In the rows, zero is written as 128.
A single turn carries every row of the set below to another of its rows. Some are shown first; where does it send the rows asked next?
vabu: [139 119 117 164 137 103 145 118 117  87 118  97 155  81 154 126 112 106
 134 165 135 118 148]
rufi: [151  95 114 156 149 126 104 119 146 107  88 101 140 114 100 141 106 113
 126 172 133 146 146]
Tubaz: [140 137 117 165 139 101 119 128 103  93 111  99 137  94 124 139 127 111
 141 179 140 123 128]
Vazi: [133 119 134 163 143 104 140 124  95  84 120 101 139  98 137 132 123 120
 136 173 157 125 135]
Katu: [146 109 116 152 133 124 129 125 142 115 101 102 164 133 110 134 103  97
 124 165 114 127 163]
Lif: [135 132 112 140 151 149 116 108 137  89  87  97 103 100 147 137 117 116
 151 158 141 129 149]
Vosaz: [140  92 113 149 150 122 118 133 140 100 104  99 151 141 100 141  95 113
 134 168 135 136 149]
bevoz: [151  99 129 142 147 139  83 144 121  94 112 112 140 109 131 103 114 125
 131 147 113 129 159]
vobev: [136 128 122 151 132  96 142 132 124  93 129 118 151 105 148 116 105 102
 127 164 142 136 123]
pof: [140 121 117 153 138 148 132 107 146  92 106  99 118 102 143 150 115 110
 125 118 122 124 156]
bedem: [129 128 124 140 135 139 140 117 146  90 123 110 109 112 159 132 107 115
 133 129 134 149 142]
zepe: [137 121 119 141 149 149 127 108 138  78  93 106 103 116 134 135 117 108
 143 130 147 121 141]
Kebi: [144 117 124 136 153 145  87 144 114  89 117 111 131 102 151 108 120 127
 132 142 118 121 155]
lage: [141 104 131 145 121 124 126 127 152 114 110 117 144 139 117 125  99 102
 116 155 134 150 146]
sab: [147 110 127 147 141 124  83 152 108  89 120 111 145  98 138 105 117 121
 129 150 119 116 148]

bevoz moves to Kebi
Vazi moves to Vosaz
Tubaz moves to rufi
Now these:
bedem moves to vobev
pof moves to vabu

A single turn carries every row of the set below to another of its rows. Some are shown first; where does it send the rows asked next?
sudi: [127 106 119 129 132 144 140 129 131 113 125 124 102 101 147 142 107 137
 143 120 107 124 122 143 104 132 143 161 141 112 115 116 120 160]
bab: [114 126 134 149 133 130 126 139 129 157  96 114 123 103 134 136 114 116
 131 143 137 145 152 106 142 158 112 124 130 113 129 137 142 111]
fik: [120 104 137 118 137 128 150 156 138 134 118  91 107 110 150 138 138 134
 106 129 111 117 132 124  90 138 146 151 149 131 140 130 127 145]
fesel: [121 112 129 105 117 153 118 117 126 108 109 129 120 131 143 140 126 138
 142 138 150 127 140 144 120 159 112 132 137 136 103 136 114 163]
muva: [120 106 132 121 113 144 117 134 152 128 137  97 117  98 150 144 135 141
 138 108 129 115 122 152 125 133 162 136 113 131 120 129 126 171]
Rezi: [121 126 138 148 133 134 127 143 131 156  90 113 119 105 132 134 116 123
 133 144 136 149 157 105 132 155 128 129 137 114 126 138 139 107]
mela: [118 117 126 160 149 140 124 134 133 174 108 101 126 103 150 134 108 121
 132 120 122 139 149 110 140 125 130 128 112 120 134 140 136 129]
goret: [124 106 138 136 102 141 116 137 158 129 151  89 121  99 141 136 145 143
 128 113 128 115 129 135 113 143 137 131 120 137 105 129 109 165]
pumot: [118 120 121 103 141 154 126 120 108 125  96 117 120 130 158 141 153 132
 117 143 134 128 134 127 125 152 120 139 147 142 131 138 117 140]
Podes: [121 119 127 163 152 142 126 131 134 168  99 100 125 105 144 134 117 130
 137 125 120 145 149 109 142 129 145 130 116 121 135 144 134 121]
Sulet: [128 122 115 100 137 147 130 117 118 128 101 124 131 111 147 138 171 125
 131 144 127 121 128 142 121 150 132 145 140 136 138 122 113 141]
kobun: [130 114 134 144 138 128 114 135 150 147 116 124 126 114 118 138 120 115
 171 152 125 127 161 128 138 143  99 127 119 108 119 129 120 128]
roken: [127 125 112 112 138 139 128 119 129 131  95 133 133 119 147 129 151 131
 115 147 121 121 126 130 135 155 117 143 148 127 145 121 115 121]
nobaz: [116 112 133 132 127 138 131 120 146 131 130  88 130 117 136 134 177 149
 119 140 147 113 124 126 120 143 115 124 127 146 127 130 101 150]
Tosib: [125 113 128 155 142 133 127 130 151 148 104 105 149 116 119 118 117 120
 134 126 128 133 152 136 153 121 118 123 101 130 143 148 128 134]
faluv: [115 118 128 168 145 141 127 132 133 169 104 100 136 102 139 130 116 125
 130 115 127 142 148 116 145 123 134 125 116 117 137 138 134 125]
Lefi: [ 97 106 135 135 145 130 135 114 151 136 114  94 140 123 132 136 157 159
 129 133 154 114 138 123 135 149 126 111 128 132 129 131 110 143]
des: [127 120 120 136 125 142 138 137 142 141 134  93 114 105 144 132 158 131
  98 127 117 112 122 119 101 127 130 155 137 143 140 135 110 146]
Tegud: [115 124 136 153 125 135 126 145 129 160  94 109 130  99 130 133 117 118
 127 136 138 145 152 112 138 152 121 124 135 110 130 130 140 109]
dopi: [126 120 112 124 130 149 142 132 130 113 130 124 105  93 142 145 128 125
 138 115 127 120 141 139  97 128 150 165 142 114 118 121 118 156]
ribob: [139 119 137 143 113 133 105 153 139 170 108 118 129 103 134 134 118 111
 149 138 111 133 153 128 127 150 121 132 135 108 122 123 132 116]
mal: [132 115 133 149 129 130 116 135 151 153 115 121 130 114 113 135 123 117
 171 150 125 124 158 135 134 138 105 133 128 104 119 122 117 126]
viz: [103 106 134 117 144 146 127 113 133 127 112  96 123 138 141 143 154 149
 132 138 153 118 140 132 123 147 123 120 126 152 121 146 110 166]
diso: [137 118 136 140 121 132 105 152 140 173 113 118 123 103 140 135 109 108
 150 138 109 135 160 122 122 152 118 133 128 112 118 129 132 124]
gomim: [121 119 119 118 123 153 125 142 128 119 131 119  88 106 152 152 117 124
 131 121 110 121 133 129 113 140 146 164 148 120 117 136 125 153]
bogip: [135 109 136 156 139 131 127 137 163 152 113 108 126 123 114 122  99 127
 151 136 132 129 166 132 115 120 122 133 109 127 124 149 124 144]
dinof: [122 114 129 148 149 130 126 131 150 146 104 107 140 118 125 123 116 118
 133 135 132 133 154 127 155 129 108 120  96 131 143 153 133 132]
Tezer: [147 118 139 136 118 134 102 152 144 162 104 121 120 109 138 132 112 116
 153 143 108 138 159 127 125 150 127 135 132 112 119 130 133 117]
Kuvib: [118 117 130 115 120 131 138 150 142 146 123  95 112 101 140 141 148 127
 106 129 127 110 131 132  92 143 158 151 137 142 143 137 130 154]
Saloz: [117 114 130 132 131 128 139 152 150 157 124  91 118 110 148 131 135 135
  96 120 115 109 137 116  98 133 148 148 143 132 147 134 123 137]
zopil: [131 109 134 153 142 130 126 141 158 157 123 109 128 117 122 125 100 115
 149 130 128 126 169 129 116 119 109 133 107 122 123 144 122 145]
lunuf: [130 113 132 149 146 133 123 130 153 149  97 104 140 120 124 119 117 126
 135 135 129 138 152 130 149 128 128 123  98 139 144 158 134 132]
rekon: [122 100 134 134 116 136 114 137 166 139 140  98 132 106 140 132 119 145
 138  99 113 113 138 143 123 141 154 129 113 130 114 131 117 168]
Vupat: [117  91 141 124 123 132 128 139 150 126 127  88 124 106 144 139 128 147
 132 110 106 121 123 146 120 147 158 128 115 139 120 134 127 176]
Nog: [119 101 137 118 122 137 139 118 135 101 102 120 131 120 131 128 114 146
 134 130 147 132 129 151 114 161 119 125 129 135 107 128 120 169]
lonu: [135 111 135 157 135 130 129 140 159 153 119 110 136 119 110 120 106 115
 149 130 130 125 166 137 118 117 110 135 113 120 127 140 120 142]
nub: [121 114 126 123 114 139 128 117 146 103 107 136 140 114 121 123 113 141
 136 128 149 129 143 146 126 164 112 126 133 126 106 126 115 152]
Mozu: [129 115 129 105 114 147 129 124 134  97 107 126 135 113 137 127 132 133
 129 125 164 130 140 155 116 150 125 130 128 134 113 129 122 158]
defo: [114 104 134 123 117 142 117 140 154 122 144  98 102 116 138 149 122 136
 141 117 117 112 136 143 119 139 150 143 121 138 113 147 121 178]
Bot: [131 130 107 124 126 152 135 115 119 118 110 123 128 106 145 126 157 127
 106 137 129 128 119 128 122 144 113 152 140 138 133 127 106 133]
nakal: [103  98 140 124 152 133 144 118 130 129 106  88 130 122 146 144 162 156
 133 138 140 121 127 125 121 151 132 117 135 134 127 125 113 152]
riz: [139 113 132 147 137 131 114 131 154 144 113 124 122 121 118 135 118 127
 179 152 127 129 158 133 134 136 113 131 122 110 116 131 119 127]
Sozaf: [133 124 110 137 108 157 129 128 128 114 134 123 113  87 146 133 126 129
 119 110 116 132 125 131 111 140 134 159 137 122 106 123 111 150]
Sofu: [124 116 128 128 101 150 122 118 136 102 127 118 132 101 134 129 138 141
 130 123 149 133 130 137 123 162 114 126 128 132  95 124 107 154]
sibu: [134 110 124 102 137 140 132 124 118 115  93 125 127 122 153 132 147 132
 125 147 115 126 120 144 121 150 116 143 145 130 135 118 118 136]
tuto: [101 110 133 125 134 140 137 115 135 136 113  97 125 115 139 145 161 152
 132 139 170 117 126 133 115 145 135 120 131 138 126 125 116 157]
mamuk: [129 120 110 138 125 147 130 130 137 133 129 134 111  96 145 138 105 130
 136 115 106 121 137 131 104 133 141 164 149 106 116 116 114 144]
Deg: [109 112 128 121 137 141 136 148 138 136 129  87  98 115 148 147 138 129
 107 122 115 114 137 121 111 133 154 151 134 143 140 153 129 157]

bab moves to mela
roken moves to Saloz
Vupat moves to Nog
Now these:
des moves to nobaz
Mozu moves to dopi
defo moves to fesel
mal moves to ribob
Rezi moves to Podes

